Each row is where one point has got to under a steady rotation. How many steps took it there?
The counts run from 0 to 274.
[121 150 133 136 101 156  99 144 130 106 137  84 183] => 142
[113 149 142 139  99 160  99 151 125 104 134  88 177] => 99
[128 166  97 115 114 119 122 112 137  76 139  76 115] => 161
[112 152 146 132 103 145 100 143 166  93 168 112 164] => 132
[117 139 130  92 141 165 124 141 151 112 159  72 154] => 181
[102 161 118 105 124 138 129 130 126  79 133  76  92] => 71
[105 161 115 104 126 136 130 127 127  79 134  75  94] => 115
[119 150 135 138  99 157  99 147 127 105 135  84 181] => 11
[101 167 136 138  94 125 105 134 152  69 152 115 119] => 209
[116 148 116 103 130 159 126 136 111 104 122  54 137] => 236
[121 170 114 139  93 115 105 121 147  70 146 102 128] => 251
[122 164  99 108 120 125 126 116 133  78 138  73 108] => 204
[ 95 142 158 112 124 167 112 156 158 103 164 100 147] => 47
[136 145 115 113 121 154 112 133 140 111 147  69 181] => 96
[132 154 111 102 127 131 120 119 172  91 171  87 142] => 128
[129 141 119  99 135 160 121 136 146 113 152  65 168] => 51
[118 149 137 138 100 157  99 146 128 104 136  86 182] => 186
[ 95 148 152 132 105 168 105 157 117 103 128  87 156] => 13
[125 140 123  95 137 161 123 137 149 113 155  67 162] => 138
[129 162 105 133 100 135 110 126 110  90 118  67 150] => 64
[ 91 146 150 120 117 172 114 157 113 103 127  79 141] => 58
[100 147 157 125 111 157 104 152 161  98 166 110 157] => 2
[108 154 127  95 134 138 127 129 166  86 169  92 109] => 257
[105 139 143  94 139 169 123 147 155 110 162  81 146] => 180
[111 138 137  93 140 168 124 145 151 111 160  76 150] => 93
[ 95 141 156 108 127 168 114 154 157 104 164  98 147] => 91
[114 153 122  93 135 138 127 126 168  87 169  90 116] => 170
[118 163 104 105 124 128 129 119 132  78 137  72 101] => 116
[ 93 157 143 111 121 140 119 139 161  78 163 107 103] => 124
[110 169 127 141  91 119 103 128 150  69 149 110 124] => 252
[135 156 115 120 112 128 109 123 172  90 170  96 160] => 217
[ 99 140 150 100 135 169 120 151 157 107 164  90 144] => 223
[104 153 131  96 134 141 127 132 167  86 170  95 110] => 38
[126 170 108 136  96 113 108 118 146  71 145  97 129] => 163
[ 93 162 144 126 106 134 111 139 155  73 157 115 108] => 254
[135 155 118 121 110 130 108 125 172  91 171  97 163] => 86
[ 92 160 129 112 119 144 125 138 119  80 128  80  93] => 245
[132 148 123 128 107 153 103 139 135 107 142  77 187] => 141
[135 147 120 123 112 153 107 136 139 109 145  74 186] => 228
[123 140 125  94 139 162 124 138 151 112 158  70 159] => 269
[136 145 117 113 120 153 112 133 143 111 149  70 182] => 271
[121 164 116 143  91 136 104 132 110  86 116  78 149] => 240
[ 97 155 138 102 129 142 124 136 164  82 166 101 105] => 81
[122 165 114 142  92 133 105 131 110  85 117  78 147] => 65
[ 92 145 149 116 120 173 116 157 113 105 126  77 138] => 102
[129 161 107 134 100 138 109 128 109  91 118  67 152] => 239
[110 147 122 102 130 163 127 141 110 104 123  56 133] => 148
[ 88 161 135 120 113 145 119 141 117  79 126  87  96] => 113
[128 152 113  97 132 134 124 121 171  91 172  86 135] => 40
[ 88 160 137 123 110 146 118 143 115  79 124  87  99] => 244
[115 163 106 104 124 131 128 121 129  80 135  71 100] => 247
[ 97 164 142 132 101 130 108 138 155  71 156 116 113] => 166
[136 155 112 113 117 129 113 121 172  91 170  92 156] => 129
[ 88 161 139 126 108 146 116 144 114  79 124  89 101] => 200
[135 147 120 123 112 153 107 136 136 109 143  73 185] => 53
[ 88 162 137 124 109 145 117 142 117  78 126  89  98] => 69
[133 143 118 104 129 157 117 134 144 112 152  67 174] => 139
[ 99 160 121 106 124 139 128 132 125  79 133  78  91] => 27
[113 170 124 142  91 118 104 126 149  70 148 109 126] => 208
[ 93 146 145 113 123 171 119 154 111 104 125  71 133] => 15
[136 156 111 111 119 128 115 120 172  90 171  92 151] => 260
[135 144 117 108 127 155 116 133 144 112 150  68 176] => 183
[126 155 129 130 104 134 102 132 170  90 169 107 166] => 262
[124 151 108 108 125 152 124 131 110 101 121  53 141] => 193
[119 165 117 144  90 135 104 132 110  84 117  80 145] => 109
[116 150 138 138  99 158  99 148 126 104 134  86 179] => 55
[130 148 125 131 105 154 103 139 132 107 139  78 185] => 10
